In the data rows, zero lies at 7.5, halfway between 7 and 8.
Here are some numbered points:
(11 10 6 10 10 10 11 11 8 3 6 7 5 11 6 6) 0
(7 6 6 7 2 2 11 2 6 10 8 8 12 7 8 6) 1
(7 5 6 7 9 9 8 5 10 7 6 6 7 8 7 7) 2
(6 4 5 4 5 5 7 5 6 10 7 12 14 11 13 7) 3
(5 4 4 7 11 5 10 6 6 9 9 5 10 6 5 10) 4
(7 8 1 4 9 6 11 4 7 9 8 9 9 5 5 11) 5
(5 11 7 8 8 6 6 7 9 5 8 5 7 8 9 9) 6
(8 12 7 10 5 8 11 11 5 4 8 5 6 5 6 10) 7
(8 7 8 8 7 6 7 9 8 8 6 11 6 9 9 8) 8
(6 4 7 9 12 12 8 5 9 8 3 12 10 10 7 10) 9
(10 11 9 14 10 7 3 12 8 5 7 7 5 7 8 2) 10
(6 9 6 4 12 4 7 4 6 11 10 7 9 7 9 9) 11
(3 6 11 4 11 11 6 6 5 8 7 9 8 11 4 7) 12
(10 7 7 11 7 7 9 9 6 6 7 7 7 8 12 6) 13
(10 9 11 6 6 7 6 10 10 8 5 8 9 5 9 12) 14
New points follow, each followed by the numbers of its five nearest points above, looking only along the 6 directions in which the numbered points spread most, nearest first.
(8 6 10 11 12 11 7 10 9 7 5 8 5 7 7 5) -> 0 2 8 10 13
(9 7 8 6 3 10 9 6 6 10 8 10 8 9 9 5) -> 8 13 2 1 3
(8 8 6 8 6 9 9 9 9 8 10 5 9 8 7 9) -> 6 2 8 13 7
(3 6 5 4 2 8 9 4 5 10 14 13 9 2 5 8) -> 1 4 5 11 3
(5 5 8 7 5 6 7 6 7 11 6 7 10 6 7 11) -> 8 2 11 6 4
(4 8 4 5 14 9 6 7 2 5 6 7 10 12 7 10) -> 2 12 4 9 11
(9 8 2 9 8 10 8 10 8 3 4 10 5 3 8 6) -> 0 13 2 8 6
(4 8 7 8 3 4 9 7 8 11 10 10 8 8 7 9) -> 1 8 6 2 11
(6 5 7 7 7 8 5 6 9 4 8 8 9 10 5 6) -> 2 8 6 12 13
(7 8 6 9 5 4 5 9 8 8 12 9 8 9 8 11) -> 6 8 13 2 14
(8 8 6 9 8 7 6 6 9 10 10 7 6 4 7 7) -> 6 2 11 8 4
(7 6 9 11 4 9 7 7 9 9 10 5 4 6 7 7) -> 6 8 13 2 7
(8 8 9 6 9 11 9 8 9 10 6 7 5 6 3 7) -> 2 6 8 12 0
